Each row is where one point has got to under a steady rotation. How many ticks took it there?
The counts run from 0 to 254.
[160 130 161 130 158 151 191 122 148 101 129 123 119 178 106  75 120 118
 125 116 113 103 125 121 124 143 123 177 137  77 160  87 124 163  93 116
 127] -> 131
[126 119 102 141 147 113 153  70 108 116 161  81 119 155 101  97 140 126
 102 102 155  86 143 152 121 129  96 175 129  88 127  89 144 169 129 105
 115] -> 243
[153 113 118 128 129 136 212 118 120 111 134 136 128 157 107  97 135 129
 112 124 124 113 143 119 114 150 153 185 133  76 171 142  98 167 160 106
 140] -> 111
[134  93 153 113 162 146 157 108 124 128 149 126 133 139  84 117 150 132
  94 151 136  88 118 135 109 163 144 130 114 103 211 111 107 175 129  79
 128] -> 100
[137 131 137 135 104  69 149  98 128 129 140  89 149 139 113  47 148 112
 149 119 144 102 137 103 105 163 131 123 158  90 140 136 108 159 155 110
 164] -> 24
[147 108 152  89 160 137 197 116 128 128 126 124 117 162 110 100 138 119
 135 164 137 118  95 142  72 146 132 115 116 103 159 116 112 168 128  94
  92] -> 210
[109 118 126 161 114  67 123 103 135 122 125 105 155 127 108  94 128 109
 116 131 205 166 131 140 136 152 129 112 139  89 144  98  84 172 126 108
 124] -> 170
[127 142 173 134 157 110 147 138 135 149 142 113 115 130  85  72 113 146
 122 118 171  96 107 125 122 137 107 121 138  88 150 109 129 199  94  96
 139] -> 36
[161 119 117 127 105  75 190 109 111 151 116  92 142 132 115  88 138 130
 118 128 173 117 136 130 114 174 161 124 171 107 138 134 124 154 172 118
 134] -> 201
[102 107 106 137 143 119 169  78 100 148 149 102 125 139  91 132 136 131
  99 134 174 120 133 159 122 145 107 134  96  77 150 107 106 188 159 101
  89] -> 81
[116 131 100 141 121  92 162  92 129 125 139 151 145 130 111  78 144 127
 127 129 167 159 113 119 134 142 154 124 119  83 160 132  73 194 158  98
 136] -> 13
[ 67 118 112 145 110 116 149 122 125 142 137  77 110 121  84  62 153 101
 156 117 151 128 137 140 125 128  98 165 130 103 115 128 113 178 137 104
 118] -> 160
[165  90 136 116 118  98 185 138 103 138 107  69 131 117 116  64 136 113
 119 133 172 121 160 132 121 156 140 121 181 110 115 146 136 163 133 118
 117] -> 202
[129 121 131 110 119 117 145  76 139 135 123 115 148 160  87 110 187 114
 117 146 164  81  86 149  79 151 150 149 142 104 167 107 136 135 145 107
 130] -> 231
[135 140 129 128 130 112 148  99 140 130 140  66 137 141 107  50 140 116
 146 113 144  72 127 133 137 133 111 167 168  97 124 116 159 163 118 108
 145] -> 134
[151 137 152 131 142 116 187  91 153  97 127 117 151 191 124  80 114 103
 138 126 118  98 111 121 106 153 113 172 129  73 149  83 116 141 125 115
 136] -> 132
[127  96 122 121 125  71 124  81 156  98 127 104 168 127 126  62 158  99
 142 139 139 132 119 115 111 163 145 111 135 116 165 102  77 155 142  90
 121] -> 8
[127 102 185 144 132 134 156 143 111 114 103  66 122 171  81 135 132  73
 129 133 146 107 138 138  99 157 101 158 128 112 127  81 131 151 116 104
 118] -> 68
[151 105 125 144 154 129 129 105 115 100 139  62 124 153  96 104 133 104
 121 106 147  76 156 136 117 129 100 182 120 106 124  80 141 177 109  98
 139] -> 244
[142  93 140 141 155 112 149 137 139  91 133 122 121 123 106  75 114 110
 115 123 154 141 143 103 151 123 121 134 117  88 124 121  77 214 100  84
 135] -> 15
[135 122 135  98 174  94 155 109 135 164 128 101 130 137  88  94 128 146
 142 132 194  88 108 141 106 149 123 119 112 118 143 123 155 188 150  85
 124] -> 212
[185 124 155 133 123 123 169 138 127 126  89 130 144 147  96 126 148  92
 113 128 205 105 111 121 126 130 157 158 136  88 122 126 138 172 122 102
 159] -> 219
[119 133 139 125 115  97 147  90 130 155 132 101 139 146 110  85 152 129
 115 153 190 115  92 168  87 140 115  98 156  98 148  97 141 158 119 110
  95] -> 55
[148 126 109 138 106 104 181 103 119 114 114 119 141 161 128 114 134 103
 120 147 203 171 108 168 116 129 124 120 142  83 118 102 103 175 104 118
  82] -> 60
[145  52 120 116 121 135 149 133 106 108 118  74 113 108  87  90 164 102
  96 144 150 121 164 139 126 138 139 157 144 110 135 160 104 184 133  91
 112] -> 93
[117 140 135 159  95 135 129 115 131 133 129 112 147 134  95  90 164 108
 103 146 147 143 105 143 113 162 151  95 137 100 192  63  88 171 102 103
 134] -> 168
[108  94 121 119 138 113 164  77 118 114 149  73 132 135 115  60 152 109
 136 118  88 108 147 126 116 157 112 141 123 105 142 104  91 164 153 101
 105] -> 3
[153 132 153 134 110  78 160  91 133 109 129  98 149 167 135  70 128  92
 143 123 113 114 122 107  83 170 128 118 137  90 142 107  85 141 137 119
 160] -> 23
[134 105 140 127 123 133 141 107 144 119 110 144 148 139  79 125 176 111
  79 136 190 115  91 145 114 116 156 170 144  98 164 110 128 166 102  97
 122] -> 235
[ 92 121 160 152 129 138 140 154 146 105 114  99 125 160  69 103 142  82
 159 137 131 143 126 135  96 151 114 159 115 135 158  78  91 170 119  87
 123] -> 162
[158 102 157 130 162 128 150 137 166  97 112 152 150 135  99  92 133 111
 127 134 189 125 109 113 150 121 137 161 138  77 147 155 119 182 104  86
 145] -> 125
[103  93 169 146 125  95 132 157 123 142 122  60 131 127  74  89 136 104
 121 133 148 103 156 118 109 182 139 128 155 131 164 112 112 160 138 104
 148] -> 182
[114 155 155 146 151 139 144 113 161 111 119 126 140 175  92 103 135  94
 150 131 139 122  85 132 114 145 109 148 105  81 157  64 107 174  98  97
 127] -> 147
[112 140 167 133 120 104 157 105 153 147 123 119 152 163  91  99 148 117
 131 154 174 119  77 144  68 163 119 120 146  98 171  87 124 146 128 112
 109] -> 54
[121  93 139  95 160 111 156 105 130 127 125  76 121 133  90  83 157 119
 126 122 158  79 129 150  94 125 118 170 155 137 134 103 168 164 125  97
 100] -> 228
[168 118 153 112 129 129 130 107 161 103 115 132 165 151 113  95 161 101
 141 156 153 107  83 115 107 157 155 138 126  80 175 139 118 160 127  92
 158] -> 121
[113 134 139 144 103 132 187 118  96 154 151  77 116 153  98  89 133 108
 129 122 113 116 140 133  91 183 124 125 127  88 155  93  90 170 148 121
 133] -> 179
[130  98 136 105 159  81 150  93 162 131 137  91 160 134 111  52 141 135
 144 139 155  94 121 130 111 158 131 150 148 110 169 140 146 152 161  98
 128] -> 118
